Rotation paths and how fast each direction turns (degrees a step)
Each turn is a multiple of 5 degrees from 10 to 175, or 0.
Each row of a path follows its step; steps can be skipped.
path 1
step 1: [-20 -15  55 -13  23  16 -25  53 -34  13  17  -4  64  11  49  -6  35  -4
  10 -16  -3   5 -23  30 -31 -57 -18  -5 -19 -20  27 -31 -29  15  22  22
  27 -11 -40  -6  15   6  38   9  -7   8  27  19  40  11 -13 -16  -7  36]
step 2: [  1 -28 -23 -22  -2  -8 -19  44  -4 -30  -5 -16 -41   8  24   4  14  -9
  -6  32  -6 -37  -8 -38  21   7   8  -8  16  18  13   9  67   4 -29  51
 -47  33   0  16  -9  -3  38 -51  31  23  26  16 -13 -37 -54  14 -36  -9]
step 6: [ -7  41 -55  14  -2 -13  -4  16 -22  -8  32  13  36   8 -26   7 -24  41
 -22  17  15  11 -21   7 -41 -20  -6 -40 -25  44  14   8 -83  22  18  -9
   1   2  17 -75 -16 -29   0  -9  14  19  16  -5  27  -6   2  -3 -33  17]
step 10: [ 27   5  11 -31  34  16  30  21  -4  -7 -10  -6 -20 -24  19  26  19  14
  -8 -57  -2 -22 -49   3  31 -13 -15  32  -4   7 -69  31 -15  20 -33  47
 -13  37  24  17  26  12  33  -8  10 -16   5  19 -65  31 -16  -9  -5  31]
step 11: [-13  13 -24  36 -21 -27 -71  10 -79   1 -40 -36  52 -12  23 -17 -11  -6
 -17  43  -6   6 -19  43 -23 -25 -27  -8  -2 -46  14  13   1   8  -2   6
 -31  17  -6  11 -19   0  20  10 -16   0 -15 -16 -15  29  -2 -41 -25 -19]
step 12: [ 26 -26 -11  36  41  38   0   9 -57  18  50 -18 -33   7   6 -16  41   2
  24 -11  -8 -22 -30 -14  21 -12  48  21 -17  67  -6 -11  32  14  17 -18
 -27 -37   5  27  17 -40  22 -49  -7   2   1 -18  12  23 -24   5  -7  -7]
step 14: [ 11 -13 -34  11  20  23 -12  54 -49 -10   4  -5  42  -5 -14 -26  -9 -22
  -2  17  -5   6  64 -66 -31  28  16   4  21 -26  -8   5 -38  16  30  -4
   3 -18 -18  -6 -13 -28  -7  -6  -8  30   6   4  12   9 -87  -8   8  30]
step 15: [ 57  25 -25 -25 -16  48   1  10  -9  42  -1  13 -52   9  -7 -10  16   3
 -35 -44 -24  34  44   7  33 -28  17 -40   0  53 -28  -9  24  15 -29  18
  -9  49  -7 -16 -12  -6 -20   1   1  23  36  19   4  -7  19 -18 -11 -42]
step 17: [ 24 -22  14  45  24  22 -41  -4  -4   7  -5  -7 -43  34  23   8  -2   6
  17 -10   0  97  22 -17 -21 -13 -25 -14 -26  -6 -15  51   1 -19  33   4
  17 -16  26  -2  -5  11   8 -69   7  47   0   4  13 -26 -10  31  -2  -1]
Directions:
[ -2  -4  -1  -2  15   3  -5  -8  -3   3   5   2  -4  -6   2   5   3 -11
  -2   7   1  -4  10  -7 -15   6   7   7   6  -2 -10   4  -6  -6   2  -9
  11   2  -4  10   5  13  -3  -8   2  -6  -4   0   5  -3  18   9   0   7]
80
[  2   5  -9   2  -7  14   3  -5  -1   4 -10   4  -5  -6   6  -9   5   2
   8  12   2   3   2  14   1  -5  12  14  -9   0   6  -4   6  16  -3   0
   7   1   0   9  -8  -2  -7   3   2   1  -1 -16  -1   5   6   2   5  -1]
90
[  4  -4   5   3  -1  13  -5  -4  -6   9   5  -3  -3  -6   6  -8 -12   6
  -3  -2   7   4 -10  -2   0   5   8 -18   2  20   3   4  -9   0   2  -2
  -1   3  -5  -4   7   4   1   6  -3  -7   2 -11  10  -3  -2  -3  15  -3]
125
[ -8   3  11  -8  13   3  -1  -1  -5   0  -6  -1  16  -6   1   3   2   2
 -10   7 -12   4  -4   0   8   6   4   3  -9  -1   3  -6  -1  -2  -6 -10
   1  10  12  -6  -2 -13  -2  -1  -1   7  -4  -2   2 -17   7 -11   6   2]
145
[  5 -14  -5   7  -2  17  -4  -2  -6  -2   7  10  -2  11   6  -5  -1   2
  -1   2  -2   1   2  -9   1 -10  -9   2   0 -12   6  -5  -6  -3 -11  -1
  -5 -12  -2 -13   9 -13  -1  -3   2   2   2   0  -1   3  14   0   4   8]
135
[ -4   0  -6  -7   1   5  -2   1   6   3   9  -1  -3  -4  -2  -5  -2  -8
   0   2 -17  -6  -2   5   2   1  13 -11   3   1   6  -3   1  -4  -5   0
 -16  -2  -2   7  -5 -10   4   2  -9   3   5   0  10   1   9  12 -20 -10]
110
[  1  -5  -9  -2   4   2  -5  -5  13  -8  -8 -11  -6   9  -3  -4   7  -6
   3  -5  -1 -11  -4  -4   9 -13   8   5   5   6  -9   3   5   4 -11   6
   7   6  -3  -6  14   3   2   8  -7  -3   0  -2  -4 -19   1  -3   0  -3]
135
path 2
step 0: [ 12  37 -33  21  21   4 -21 -21  22  16  10 -17 -22  16 -62  13 -34  16
   6  -5  17  -3 -26 -21  -9  16   1  -3 -14  -7  31 -53  13 -47 -20  19
  33 -29 -11 -20  -6  -3  36 -15  24  15  21  -2 -32  -6  11  33 -45 -41]
step 2: [-11  33 -19  -1   6 -14  -6 -35 -11   1  44  -9 -18 -34 -36  -3 -52  25
  29  -4  13  25 -20 -25   8  28  18  17 -15  -4  19 -45   6 -17 -15  -2
 -14   6 -14  14  16 -36  36 -34  54  31  25 -21 -43   4  10 -13 -28 -30]
step 5: [ -1  13 -10  -9  37  -9 -27  16  -9  32 -12  16 -70 -10 -33  -2 -32 -32
  25   2 -13  -2  14  -5 -39   3  -8 -21  -4  -6  30 -15  -9   7  -4 -25
 -18  15 -35 -22   3 -47 -26 -26  15  -9  14  22 -32  -1 -31  37 -47 -50]
step 9: [ -7   9  20   3  37 -40 -44 -10   4 -20   0  21 -50  -4  -3 -16  -5  17
  29  10   3 -17  14 -10 -10  -7 -12 -19   8  -3 -26 -47  59 -22  -1  -6
  15 -41 -27 -12 -10 -50 -28 -19  15  41 -18   3 -28 -22  23 -33 -10 -41]
step 11: [-32   4 -20   3  16 -56 -40   8  18   8 -36  13 -46  -9 -22 -33  -7 -16
   8  24 -11 -11  25   3  -9 -10  -2  17  20  -8  -8 -43  18   8  24   5
  60 -19  -1   6  -6 -23  -6 -29  54  33  25  -5 -27 -13 -12 -31 -24 -40]
step 13: [-45 -33  20  36  23 -52 -39  15  11  21  -7  10 -34  40 -25 -19 -31 -36
  17  -2  -4   2  22 -17   4   8   2  -4   8  17  30 -28  10   8   3  -7
  12  14  -1   8 -12  -4  -7 -21  72  -9  39  -9 -39  24  13 -26  -4 -35]
step 14: [-42 -14  26  -6  28   7  -9 -38   4  -8  -3   3 -12  24  11  17 -51 -16
  14  26 -29  28 -18 -11 -30   3  17 -19 -10 -21  -4 -61 -20  26 -27   8
  -9 -44 -24  -9 -21 -64  22 -16  23   3  21 -19 -18 -21 -19 -38 -12 -22]
step 17: [-21  11 -12  19  38  -1 -35  51   3  31  -1  15 -30 -15   7  33 -40  10
 -14 -18  52  27 -20 -10 -15   1  21  -3  14 -16   9 -10  13   2  -9  17
  33 -26 -41 -31 -19 -28  18 -35  37  25   2  -4 -17   7  25   0 -26 -59]
step 18: [-51   9 -15   7 -12 -17   7   8  22  25  17  26 -36  28   7 -18   5   8
  34   6  -1  17 -16 -51  16  -9  21 -30 -14  29 -11 -46   1  23   7   8
 -22 -43 -37  -4 -11  16  18 -33  44  -9  21  43   2 -37  12   0 -22 -45]
Directions:
[ -7  13 -11   8  12  -5   4   1  -7  -5 -10   1 -13   1  -1   8   3 -17
   3  -1 -13  -3   3   6   6  -7  -6  -7   5  13  -7   7   4  -3  -7  -5
  -4  -4   8   2   5   4 -12  -6  -2   3  -5   7   0  -1   4  -5  -2  -5]
170
[ -1   6   6  -7  -5 -15  -1  -1  -4 -14  12   3   0  -5   7   0   0  -5
 -10  -4   8   4  -2  -8   2   3   8 -15  10   4   6  -6 -13   0   9  -6
 -10   3  -2   3   2  12  -1  -2  -6   5  -8   4 -14   4   4   6   0  -3]
135
[ -3   2  -3 -10  -8 -10   3  -5  -6   9  -4   7   7  14   1  -8   5   2
 -11  10  -2  -4   5   2  -4   1   3 -14  -5   9   2  -2   1   1  11   1
  10   1   2  15  -2   0  -6   1  -3   1   9  -6  11  -8   1 -15   5  -8]
145
[  6  -4   4  -7  -2   5  -3  -8 -11  -5   5   2   5   2 -16   9  -8   3
   3  -8   6  -6  12   7   2  -2   2  -2  -4   1  -7 -12   0  14  -5  -2
  -9  -4   2   5   0  -6  -7  -5   7   4 -11   2   2   6   9 -10  11  10]
60
[ -2   2  -4  -6   5  -5   5  -9  -8   8  -5   8  11  -2  -6  -8   2  -9
  -2  -4   3  10   4 -13   2  -1 -12  13  18  -6   3  -6   7   7  -4  -4
  -3  -1  -7  -3   9   6  -3   8   0   9  13  -3  -1  -6   5  -1  -2  10]
40
[ -5   1 -10   1  -4  -5   3  -9  11  -3  -2   1   2  -1   1  -9  -2  -9
   4   8  -9  -1  -3  16   7   1   1   3  -1  -2  -2  -5   1   6  12  -1
  -7  19  -2   2   8  -8   8   5   9   7   1  -3  -5  21  -7  -3   0   2]
40
[ 12  -4  -6  -1   5   8 -10 -13   5   0  -1  -4  -1   4  -5  -6   3  -3
  -7   1  -7  -2   6   8 -10 -12  -8 -12  -4 -10  -5  -2  -8   2   5  -8
   4  -3   7  -6  -5  -3   2   7  -9  10   6   5 -11  -7   6  16   0  -2]
70
path 3
step 0: [-32  47 -32  27  29   3 -11  25  32 -45  22  17  -4  28  -5  47   9 -56
 -31 -12  15  16 -27   7   5  17 -29  10  -3  49 -21  14   9   7 -13 -13
 -17   5 -37 -22 -28 -35 -21  -4  -7  20   9  23  34  -5 -24  27  16 -33]
step 1: [ -7   0  11  21   1 -16  18   1  41 -52  -7   4 -11  20  12  -9 -29 -23
 -52  -1  -4  18 -52 -32  15 -66 -24   5  -6   0   3 -22  31  36 -41 -31
   9  -8   5 -25 -32 -54 -24  11 -14 -19  11  21   4  -3 -36   7  17   5]
step 2: [-20  23  -1 -15  21  31  -6  32  16 -30  30  19 -44  26 -12  19 -25 -15
 -29 -26  41   3 -27  14  42 -38  12 -20 -31  25   3 -54  18  32 -11  -9
  17 -10   2 -32  -9   1 -34 -20 -21   6 -12  -4  26  35  17  59   4   0]
step 3: [-25  55   8 -24   3  -3  21 -12  30   3  14  37 -22  -2   3 -14 -20 -29
  -2 -46   6 -41 -22 -21  -4 -37  24  15   5  55 -24   6  32   5 -41   8
  21   8 -12 -33 -39 -24 -42 -12 -32 -11  34  24  28  -9  -9   9  -2 -32]
step 7: [ -3  12 -16 -15   1  20 -40  -6  20 -16   4  38 -45  25 -32 -28   6 -25
 -49 -27  13  14  -5 -16 -13 -31 -13  -6 -10  -6  24 -52  62  51 -26 -36
  -7   7   5  21 -12 -44 -11  -1   8 -34   8 -28   7  41  16   5   6  13]
step 10: [-18   7  34  31  26  30  -5  40  22 -55   7  39 -57   1  13 -17 -37  -8
  -1  -8  31  27   0  22 -31   7   3 -23 -17  21  35   5  58  32  18 -30
  22  -8  -6   1  10 -28  -6 -29 -12  -6   0 -43  21   0  -1  35  13  -1]
step 12: [-14  35  16  47  34  11   6 -38   0  -8  24  16  -7  -7  23 -41 -10 -59
 -29  -1 -12   7  -5 -21   5 -21 -11 -27 -55   6  34 -22  52  33 -24 -40
  23   9  28   4 -12 -28 -25  16 -15  11  -2 -41   0   7 -19  -8   0 -31]
step 13: [-33  38 -49  37  18  26   0 -31  11  -4  66  11 -59  -1 -11   6  -7  -6
 -44  -4  27  22 -15   5 -12  -6  31  -8   5  27  16 -42  35  20  11 -36
  -3  16 -23  11 -11 -10 -18 -13  14 -30 -11 -20  22 -19   1  39 -15 -31]
step 14: [ -3  47 -15  17   0  22  30 -25  29  17  -7 -11 -29 -15  33   9 -43 -10
 -31  40   0  -3 -24 -17 -36 -23  21  -5 -19   6   7  -9  19   9 -39  -5
  24  29  24 -11 -59 -23 -24 -53  -4  -8  31  -5  -4 -10  -4  20  20 -57]
Directions:
[ -7 -16  -3  -1   5   2   2 -12   0  11   3  -1   0   2  -7  -4  -1  -5
   1  -9   3  -7   1  15  -3 -11   9  -4  -6  -2   2   1   7 -15  -1  -3
  -5  13   5  -5 -13  11  -3   3   0 -11   6   4  -1   1   8   8  -6  -2]
70
[ -4   0  -2  10   5   9  -8   6  18  -5  -2  -4  -7  -1  -6  -3  14   5
  -3  -3   7 -11   0  -1  -2  12   5  -5   7   2  -5 -12   0 -10  14  11
  -2  -2   1   0   2   4  -6   0  -4   4   4  -2  18  -9   3  -1  -4   0]
135
[ 10  -7   2   8   1  -6   4  -7  -8   0 -14  -9   9  -1  10  -4   9  -8
 -10   8  -5 -14   2  -7  -5 -12   0  -9   6  -1  -1   0   7  12  -4  11
   3  -5   8  -4  -6   0   0  -4   5   0   6   9   8  -7  -2  -1   6   1]
135
path 4
step 0: [  2   5  13   6  -1   4   7 -64 -43  -3 -11   2  -5  25  27  28 -38  26
 -16   5 -52 -21   2   7 -41  -7 -40  26  -1  59  -9  31 -40 -62  -2 -23
  -7  10 -29  50 -21   3  16 -12 -12  15  26  -2  -4   5 -10   4  47  -4]
step 3: [ 51   4  38 -14  21 -22  -8  48 -38   0  38  56 -10  45   2 -34  14  31
  27  -5 -20  21  -5 -11  59 -17 -14  20   8  11  -4  14 -12   1  27 -18
   4 -43  23  -7 -26  29  24   7 -17 -37  29 -25   4   2  38  29 -19 -12]
step 5: [-20 -18 -56   2  14  -5 -28  38  10 -84   1  18   3  -8  15  29 -50  -9
  -1  15  35   8  -9  -5 -19 -16 -29  17  -7 -13 -32  43  -4  -6 -15 -13
  -8 -20 -20  27 -11  13   2  24  -5 -19 -24  50 -25  54   0  40  17 -14]
step 9: [-40 -60  -8  12   0  68 -17 -12   7  35   8  -1 -10  35 -15  19 -41 -17
   3  11  -3 -13   8 -38  35 -22  47  14 -22   3  -9  -9 -12  23  19  18
 -32 -18 -20 -27 -11 -26  17 -53 -25  14  48  10  19  -1 -44 -16  16 -17]
step 11: [-12 -52  18 -54  -8 -21  38  -1  36  10  39 -45 -14  35 -28 -25  16 -10
 -51 -18 -10 -10  15   9  56  -2 -19 -19  -8  -9  -8  17 -31  -6   8   2
  -7  -1  60 -16  13  11  15  47 -27 -11 -29  15   9  27  20  -9 -39  14]
step 12: [ 12  36 -10   0  25   8  33  31   3  33  17  -5 -41  18  10 -19  30  -4
 -13 -23  17 -32  29  36  63 -26 -50 -45 -36   8   6  10  24  -7 -17  15
 -16  54  45  18   6  -7  28   2 -31   4   0  18  -3  -8 -40  -9  40   9]
step 16: [ 22  -9  28  26  12 -49 -10  45  20  26  24 -22 -10  10  37 -35   7 -45
 -29   0 -34 -29   6  36 -32  18  67   4  -4 -27   4  -1 -20   6  36 -47
  15   7  -7   4  33 -46 -25  29  15  19   5  -4 -16 -34  14   9 -18  16]
step 17: [ -8 -67 -18  28  35  -4 -10  -6 -19  63  -1  10 -29 -10  37  48   1 -26
  15  23 -31 -28   2  29 -10 -26  -6   8  -8  25  17  -5 -38 -13  11 -32
   3  24   3   8  20 -10  -5  26  37  49  23  18 -39  -4   7 -24  50  16]
step 18: [ 28 -28 -39  18 -42  -8  -4 -59 -19   9 -13  19 -49  -1  -6  -3  37   1
  48 -16   5  -1   5  -4 -39  10  -9  51 -30   3   2 -34 -18  -6 -22 -14
  13   9 -26  -2  13  -7 -13  51   0  55  18  30  32  40 -35 -20   6 -11]
Directions:
[  5   3  -2   0  -4  13 -10   6   6  14   6  -2   1  -7   9  -7  -1   8
  -3  -3   2  -5 -12   3  -7  -4  -1   8   8  -1   4   0  -3 -11  -3   1
   8   2  16  -7  -4   6   2   4   1  -3  13   2  -9   1  -8   0   3 -19]
80
[ -8   4   9  -4  -3   4  -5   8  -3  -7  -2   8  -7   9   3   6   1   2
 -11   0  -2   6  -7  -8   4  -9   0   2  10   1 -12  15  -3   0   1  -9
   5   8 -10   9  -1   0  13  -7  -8  -9  -3  -4   6   8   2 -12  -4 -12]
10
[ -3  -5  -4  -5 -21   0   8   1   4   8  -2   2   0   8  -2 -17  -2   1
   3   3 -11   5   7  -1   3  11  10   5   2  -6 -10   3   0   2  -3   1
   2   2   1  -7  -2 -15 -10   4  -5  -1   2   2  -2  -3   9  -3 -17  -7]
145
[ -7   2  10  -8   6   5   9  -6  -5   1  -2 -11   3   4   4   5  -3  11
   0   1   5 -18   4  -4   3  19   3  -1   1   8   0   7   2  16   8   4
  10  11   3   1   1   1   6  11  -5  -1  -2   4   1  -8  -6   6   1  -7]
25
[  3  10   2  -2   2 -10  -3   0  14  -2  -9   6 -13 -10  -2   1  -9   2
   5  -5  -7 -14   1   4   0   7   1 -12  -2  10 -16  -2  -4   1  -5   1
   0  -2   4  -5 -12  11  -3  -7   1  11   1   4   4   6   3 -12  -2  -3]
60
[ -2  -4 -12   5   0  -2   2   4   1   6   2   4  -2 -13   2   7   2   7
  -7   6   3  13  -1  -8  -2   1   8 -11   1   2   4   1   1   7  -7  10
   1   0   9  14 -15 -12   9   6 -12   9   3  -3   2  -8   9  -5  10   1]
140
[  2 -14  -1   6  -3 -11   5   1  13  -6   8  -1 -12  -6   8  -7  -8  -9
  -8   3   5  -1   1 -13   9   3  -4  -2   5   5   5   9   0  -5   5  -4
  -6  -1  -9   0   6   5   9   9  14   2   7  11  -5 -10   2   1  -3  -5]
60
